One turn sends every row of this set to another row. A few are shown first. Where does it send the rows asked after them?
lim: -69; 129; -8; 73; -105; 65; -75; -8; 42; 350; 53; 69; -180; 26; -106
vuzal: -128; 83; -210; 100; 48; 125; -10; -136; 47; -27; 180; -10; -60; -169; 140
zugud: -135; -114; 288; -212; -11; -60; 13; -52; -102; -13; -44; 92; -92; -320; -107
zofif: -47; -16; 50; 23; -3; 80; -72; -438; -8; -68; 132; -26; -53; -179; 81
puzos: 116; -63; -39; -305; -34; -28; -151; 86; 299; 43; -150; 80; -143; -5; -107
malu: -221; -10; 124; -257; -91; 68; -126; -307; 24; -7; -175; 101; 52; 17; -220
Gabet: 21; -35; 148; -99; 201; -56; -66; -74; 124; -39; 86; 11; -183; -415; -51
vevok: -104; -12; -11; -44; -85; -13; -182; -134; -35; 336; -188; 272; -47; -137; -20
sav: -10; 39; 21; -147; -70; 239; -261; -104; 32; -117; 206; -2; 122; -106; 174
Zusap: -67; 105; -47; -128; -103; 108; 64; -196; 92; 49; -89; 139; -62; 237; -91
nasi: -93; -10; 104; -93; -138; -104; -14; -55; -27; 247; -167; 246; -41; 45; -139
govi: -121; 9; -360; -27; 16; -67; -138; -98; 80; 125; 32; 97; 14; -25; 87
renek: -139; -53; -191; -155; 103; 104; -139; -307; 279; -5; 93; 61; -23; -64; -182
Rolus: 60; 144; -153; -82; 51; 91; -166; -176; 308; 6; 122; -146; 29; -50; 27
pufuv: 8; 15; 185; -306; -8; -134; -89; -30; 82; 35; -184; 168; -61; -370; -56
dizud: -213; -50; -196; -164; -36; 153; -165; -49; 55; 158; 217; -197; -31; -106; -77
bapo: -101; -13; 203; -281; -112; 60; -65; -81; 110; 119; -112; 187; 21; 75; -275
bupib: -66; 10; 173; -247; -153; -3; -101; 75; 15; 343; -69; 23; -26; -29; -190
mefu: -83; 76; -230; 17; -111; 216; -90; -159; 118; -95; 121; 13; -29; 14; 116
nuto: 10; -10; 113; 14; -146; 71; 28; -1; -109; 115; -55; 146; -293; -209; 120
banuf: -13; 159; 163; -183; -82; 0; -43; -77; 98; -282; -141; 143; -50; -5; -17
Kolo: -209; -129; 242; -100; 82; -17; -183; -214; -36; 9; -13; 94; -33; -296; -202
vefan: 19; -57; 9; -283; -11; -165; -234; -134; 61; 90; -267; 113; 22; -262; 61
Karuk: 9; 8; -127; -13; 35; 80; -203; -119; 236; -4; 206; -200; -103; -240; 19
Podud: -171; 55; 110; 12; 33; -52; -33; 2; 93; 158; 23; -9; -273; -161; -296
fufa: 132; 69; 311; -237; 135; 72; -77; 48; 143; 118; 66; -79; -81; -195; -57
nevi: 98; 198; -73; -81; -19; 32; -243; -224; 144; 126; 48; -10; -12; -303; 185
vop: 73; -1; 88; -198; -59; 100; -190; -18; 241; 165; 69; -85; -52; 162; -195
buz: -146; -32; 31; -150; -23; 156; 49; 24; -120; -150; 69; 91; -172; -312; 116
Rof: -17; -10; -122; 106; 34; 160; -65; -213; 129; 145; 224; -110; -119; -119; 46
Rek: 59; 67; -26; -291; 29; -82; -113; 44; 124; -231; -90; 43; -41; -246; 135
rik: -223; -8; 78; -323; -40; 176; -128; 50; -170; 66; -58; 112; 110; -225; 71
Ved: 22; 16; -220; -151; 42; 170; -72; -193; 245; -165; 90; -21; 4; -90; 127
Ligo: -176; 7; -25; -202; 18; 133; 178; 91; -73; 24; -37; 139; -59; 96; -11
lis: -83; -65; 160; -271; -8; 49; -276; 48; -25; 279; 6; -63; 140; -36; -97
tev: -85; -47; 180; -302; -68; -6; -67; 139; -83; -49; -84; 218; 32; -248; 46

tev turns into bapo
buz turns into Zusap
vefan turns into lis
Now these:
Karuk turns into Rof
sav turns into renek
Ligo turns into banuf

